[[ 2.97 -0.76  4.74  0.13]
 [-1.61  0.42 -7.53 -2.31]
 [-3.19 -0.54  3.15 -0.95]
 [-0.98 -0.40 -1.10 -1.19]
 [-1.18 -1.36  3.02  1.40]]
->
[[-1.18 -0.98 -3.19 -1.61  2.97]
 [-1.36 -0.40 -0.54  0.42 -0.76]
 [ 3.02 -1.10  3.15 -7.53  4.74]
 [ 1.40 -1.19 -0.95 -2.31  0.13]]

[[ 4.49  3.63 -4.84  4.08]
 [ 4.70  3.76 -5.09  4.35]
 [-4.24 -3.45  4.54 -3.93]
 [ 5.22  4.30 -5.60  4.77]
 [-4.80 -3.93  5.15 -4.41]
 [-4.52 -3.53  4.92 -4.26]]
->
[[-4.52 -4.80  5.22 -4.24  4.70  4.49]
 [-3.53 -3.93  4.30 -3.45  3.76  3.63]
 [ 4.92  5.15 -5.60  4.54 -5.09 -4.84]
 [-4.26 -4.41  4.77 -3.93  4.35  4.08]]

[[-5.59  5.92  2.82 -3.34  3.18  5.72  3.51  4.84  4.29  6.57  5.32  4.16
  -3.98  1.71]
 [ 3.06 -5.72 -3.09 -4.18 -4.30 -5.29 -5.76 -5.76 -5.08 -6.19 -5.39  4.41
   5.14 -0.31]
 [ 4.49  4.70  4.24  5.45  5.45  4.35  3.03  5.18  5.35  4.47  5.11 -3.81
   5.02  3.18]]
->
[[ 4.49  3.06 -5.59]
 [ 4.70 -5.72  5.92]
 [ 4.24 -3.09  2.82]
 [ 5.45 -4.18 -3.34]
 [ 5.45 -4.30  3.18]
 [ 4.35 -5.29  5.72]
 [ 3.03 -5.76  3.51]
 [ 5.18 -5.76  4.84]
 [ 5.35 -5.08  4.29]
 [ 4.47 -6.19  6.57]
 [ 5.11 -5.39  5.32]
 [-3.81  4.41  4.16]
 [ 5.02  5.14 -3.98]
 [ 3.18 -0.31  1.71]]

[[-1.05 -1.43 -3.20  2.32  2.38 -0.59 -1.96  2.47 -2.08  2.84  6.64 -0.15
   0.75]
 [ 0.75 -4.00 -1.76  4.13  0.73 -4.47 -0.97  1.71 -1.81  4.61 -0.24 -1.76
   0.73]
 [-1.74  2.83 -1.20 -1.93  1.66  3.95 -0.91  0.73 -0.46 -1.81  6.79  2.02
   0.14]]
->
[[-1.74  0.75 -1.05]
 [ 2.83 -4.00 -1.43]
 [-1.20 -1.76 -3.20]
 [-1.93  4.13  2.32]
 [ 1.66  0.73  2.38]
 [ 3.95 -4.47 -0.59]
 [-0.91 -0.97 -1.96]
 [ 0.73  1.71  2.47]
 [-0.46 -1.81 -2.08]
 [-1.81  4.61  2.84]
 [ 6.79 -0.24  6.64]
 [ 2.02 -1.76 -0.15]
 [ 0.14  0.73  0.75]]

[[ 3.40  4.57  5.92  3.17  3.45  4.23  5.66  5.89  4.23  3.69  4.40  6.66]
 [-4.80 -5.38 -4.46  6.15 -2.70 -5.09 -4.56 -6.72 -1.00 -4.35 -2.37 -3.77]
 [ 5.72  2.26  6.31 -5.47  6.13  3.26  6.23  5.22 -2.18  3.02 -0.92  1.93]
 [-5.34 -2.66 -6.30  5.51 -3.23 -4.50 -5.30 -4.49  2.98 -2.77  1.65 -0.21]
 [-5.02 -3.91 -7.22  5.30 -4.92 -5.12 -4.33 -5.37  2.30 -2.17  1.46 -1.11]]
->
[[-5.02 -5.34  5.72 -4.80  3.40]
 [-3.91 -2.66  2.26 -5.38  4.57]
 [-7.22 -6.30  6.31 -4.46  5.92]
 [ 5.30  5.51 -5.47  6.15  3.17]
 [-4.92 -3.23  6.13 -2.70  3.45]
 [-5.12 -4.50  3.26 -5.09  4.23]
 [-4.33 -5.30  6.23 -4.56  5.66]
 [-5.37 -4.49  5.22 -6.72  5.89]
 [ 2.30  2.98 -2.18 -1.00  4.23]
 [-2.17 -2.77  3.02 -4.35  3.69]
 [ 1.46  1.65 -0.92 -2.37  4.40]
 [-1.11 -0.21  1.93 -3.77  6.66]]

[[-1.66 -4.28  1.16 -1.41  3.97 -2.57  4.40  1.16  3.38  2.91 -1.37  3.90
  -6.89 -5.42]
 [-3.96 -4.51  2.76 -1.32  3.23 -2.74  4.14  0.67  2.39  0.79 -3.30  4.54
  -6.18 -4.94]
 [-3.63 -4.71  3.40  3.50 -1.45 -1.20 -2.74  4.68 -1.97 -4.02 -3.10 -3.76
  -5.15  4.36]]
->
[[-3.63 -3.96 -1.66]
 [-4.71 -4.51 -4.28]
 [ 3.40  2.76  1.16]
 [ 3.50 -1.32 -1.41]
 [-1.45  3.23  3.97]
 [-1.20 -2.74 -2.57]
 [-2.74  4.14  4.40]
 [ 4.68  0.67  1.16]
 [-1.97  2.39  3.38]
 [-4.02  0.79  2.91]
 [-3.10 -3.30 -1.37]
 [-3.76  4.54  3.90]
 [-5.15 -6.18 -6.89]
 [ 4.36 -4.94 -5.42]]
